Named turns come first, each shown by rows before and after it. Which turns, in which order, take the first row of each pair that follows to the second? Write the first one first, as in the answered first pair.
turn F:
[  8  -5   8 -15 -14 -14   6   5   9  19   1  -3  -5  -3] |-> [  6  -1   8 -19 -21 -12  11   7   4  12  -1   3  -1   4]
[-11  -2  -7   8   6  -7   1  14  -4   6   5  10   3 -17] |-> [ -4 -11  -3   8   9 -11  -3  12   1  12   4   4  -2 -18]
[ -3  -5   5 -11   6  -2  -8 -12   9  12  -8   1  -1  -4] |-> [ -1  -5   5 -15   2  -3  -6 -10   7  11 -11  -2   1   2]
turn Y:
[  1  22   0  16  20   5  -1  -7  10   2  14  -5  -3 -25] |-> [-11  29   2   8  10   4   5   2   9  18   9   7   3 -22]
[  0  -1  -6   8   2   9   0  -1  -9 -16  -1  -2  -4   4] |-> [ -8   4  -7   7   1  11   3   2 -12 -10  -2   7  -1   5]
[-35  -5  -2  -5  -5  18  -3   3 -16  -7 -13  12   8  16] |-> [-24 -13   2 -19 -18   7  -1   5 -11  -2 -17   6   3  23]
[  6  11 -11  19  10  14  -4  -4   3 -30   9  -3   5  -5] |-> [-13  24  -8  13   3  18   5   8  -3 -10   8  17  12  -1]
turn D:
[  7 -12   4   5 -10 -12   7   8   1   5   7  -9  -3  -7] |-> [ -2 -22   2   9  -3  -7  -4   7  -5   2   1  -8  -7  -1]
[-11   4  -1   6  20   3 -15  -4  -2  22   8   6  -7  -6] |-> [  4  13   1   2   9  -7  -4  -5   8  22  18   3  -5 -18]
[  9  24  13  -6  -9  -7  23  11  11  -7  12  -2   8 -26] |-> [ 10 -10   1  13  16   6  -9  -3  -2 -38  -4 -22  -2 -10]
turn A:
[ -5   2  -4   3  19   4 -17  -6   1  16   3   4 -11  -8] |-> [ -6   4   0  -2  13  -1 -10  -2   4  23   2   7  -9 -10]
[-2 -8  2 -3 -3 -1 -4  1  5 12 -1  0 -6  4] |-> [ 4 -8  2 -5 -5 -3 -1  0  6  8  0 -4 -8  5]
[ -2 -20   5 -12  -5 -17  -1  -6   0   9 -19 -11  -5  12] |-> [  2 -20   3 -12  -2 -16  -2 -10   0   3 -18 -15  -5  13]
Then:
Each pair is 2 to 3 turns apart.
[-34  23   2  -8 -12  18  11  17  -6  23   3  24  10 -10] |-> [-15  15   8 -30 -36   0  20  19   0  23  -2  15   4   1]
Y then F
[ -8   3  -6  13  14   6  -4  -5  -1 -11  -2   2   2  -2] |-> [ 1 -9 -3 10 14 -2 -9 -7  5 -6 -4 -6 -6 -1]
F then F
[  3  16   3  -3 -10  -1  14   5   2   8   5   9  12   5] |-> [12 10  6 -2 -4 -8  9  1 12 16  7  2  7 -5]
F then F then Y
[ -5  20  -1  -3   5   1  -5  -1 -13  19  20   6  10  -7] |-> [ -5   7  -6   9  14   8 -16  -6 -19   6  14  -1   7  -3]
D then A then D
[ -3 -19  -1 -21   1  -9 -12   2  -6  39  -4  -3   0  18] |-> [ 30 -15  -2 -19  -4 -21  -1  -8   7  14   9 -26   0   6]
D then A
[-15   0   1   2  10  19  -7  12   3  21   3   0 -18  -5] |-> [  1 -12   5 -18 -12   4   2  13   4  12  -6 -10 -23  11]
Y then Y then F
[ -3  11   9 -15 -19 -10  12   8   7  24   0  10   5  -2] |-> [-14 -11   4 -14  -9  -2  -6   5  -6  24 -14  10  -1  14]
Y then D then D
[ 13   6   2 -11 -23 -11   4  -9  10  -9  -6 -13  -8  11] |-> [ -2   2  -6  -1 -15   1  -2 -10  -5 -23 -11  -9  -4  19]
F then D
[ 13  -8  -3 -16 -22   1   7 -10  -7  -1 -27 -11   7  20] |-> [ -3   2 -15  11   7  23  -6 -15 -15 -20 -18  -4  13   6]
A then Y then Y
[ 31  -7  -3 -13 -28 -12  14 -17  -1 -34   3 -22   4   3] |-> [-18 -30  -4 -15 -14   7 -12  -8 -24  -4 -26   3   2  32]
D then A then Y
[ 17  -4  14 -10 -24 -15   9   0  13  -1  -4  -7   3  -1] |-> [ -3  -8  -1  14   1   9 -10  -5  -8 -29  -6  -5   7   6]
F then D then Y
[ -8 -14   9 -15  -2  -7  -9   4   1  30  -5   5  -2   8] |-> [ -2 -15  10 -21 -11  -8  -5   4  -3  16 -11   3   0  17]
Y then D then F
[ 15  11   7  10  13   2   3  -7  23  -3  13 -12  -4 -15] |-> [ 21   6   8  -9 -13  -4  14  -2  13 -21   2 -16  -1   9]
F then F then F
[ 19  -5  -2  -2  -5  -5  -6 -17  15 -10   1 -23  -7  -3] |-> [-25   4  -7  -4  -7  18  -8  -2  -7   5 -11  11   6  13]
F then A then D
[ -5 -17 -10  -5   5  -1 -20  -2 -30  -5 -17 -13   5  23] |-> [-14  -7 -13   4  11   6 -21  -1 -34  -6 -13  -5   7  18]
Y then F
[ 15  21   7 -15 -11 -13  24  -2   8   4  11  14  10  -2] |-> [  8  -1  -8  19  33   6  -9 -14  -2 -21   6   1   2  -1]
D then Y then F
[-22 -23   5 -18  -7   1  -3  10  -8   5 -20  11 -11  25] |-> [ -9   8   8 -24 -27  -8  28  14   2   3   2  15   1   5]
D then F
[ -6  16  -1  21  -7   1  10   7 -12   0 -21  22  14  -2] |-> [ -1   6   6  18   2 -11  -1   4   4  30 -21  16   4 -13]
F then F then Y
[ 17 -22  -4  -7  -7   0  -1  -8  -2 -11  -6 -15  -4   9] |-> [  5   5  -1 -15 -22  -3  22   4   4   8   4   5   8  -2]
D then F then D
[-25  19  -3  -3  -8   8  14   2 -15  -7  -6  18  17   4] |-> [-18  15   6 -16 -14  -5  15   5  -2  23  -6  16  11  -1]
F then Y
[-16  -5   4 -23 -18   0   3   8  -8  13 -16  13  -1  20] |-> [-28  -4   1 -11  -4   8  -7   7 -13  12 -15  18  -2  19]
Y then Y then D
[ 13 -16   1   5  10  -1 -10 -10   6  -9  -1 -12  -7   7] |-> [-9  3  1  5 16  4 -4 -2  9 21  7 10 -1 -6]
Y then D then F
[ -6   7  -7  11  10  14  -4  -1 -12 -20   2   8   1   4] |-> [ 13   4   5 -15 -18  -8  13   2  -1  -5  -1   2   0  10]
D then Y then Y
[  5   5  -3   3   4  -2   3  11  -2 -32   6 -11  -2  -1] |-> [-10  -3   4 -17 -11  -5   5  19  -9  -6  -9   1  -3  18]
D then Y then Y
[ -9  -9  -2  -4 -14   6   1   2 -19 -19 -15  10   6  30] |-> [-17   4  -4  24  26  17 -15  -3  -3   5   5  15   0  -8]
F then F then F
[ -2  -2   5  -3  -2  -8  -3   2   9  35   7   6  -8 -16] |-> [  5  -9   7 -18 -20 -14   4   4   2  24  -2   3  -7   2]
F then F
[-22   7  -1  -9 -24   1  13  17  -6  -2 -10  14   7  18] |-> [  1  -5 -11  16   2   8  -3   0  -3 -40  -3 -13   1  11]
Y then Y then Y
[ 10  -2  -2   7  11  -5  -8  -5   2 -14   0  -3  -2  -4] |-> [  3  11  -2   5   9  -3  -1  -4   4  -8   6   6   3 -11]
Y then D then D
[ 17 -20   6   3  -6  -8  -6  -5   7  -3  -2 -23 -10   6] |-> [  3  -2   0   0 -21   2  10   2 -10 -25  -5  -8   6  17]
F then F
[ 12   3  19 -13 -22 -26   8  -1  22  37  10 -14  -6 -16] |-> [  5 -35   4  15  16  -8 -34 -15   1   5  -7 -31 -16   2]
D then A
[ 10   7  12  -8  -8 -16  12   0   3   3   8  -6  -2  -5] |-> [-17  13   8   4   7   3   4   3  -9  11   4  12   3  -3]
D then Y then D
[  1  -6  -5  11   6  10  -4  -6 -10 -24   2 -11  -1   7] |-> [  9  15  -2   5  -7   3  16  -1  -2 -17  14  -7   6  -6]
D then D then A
[-14   1 -17  32  13   1 -12 -18 -15 -10  -4  12  -6  16] |-> [  4 -13  -2  -3 -19 -23   1 -13  -4   9 -16   4 -13  31]
Y then Y then Y
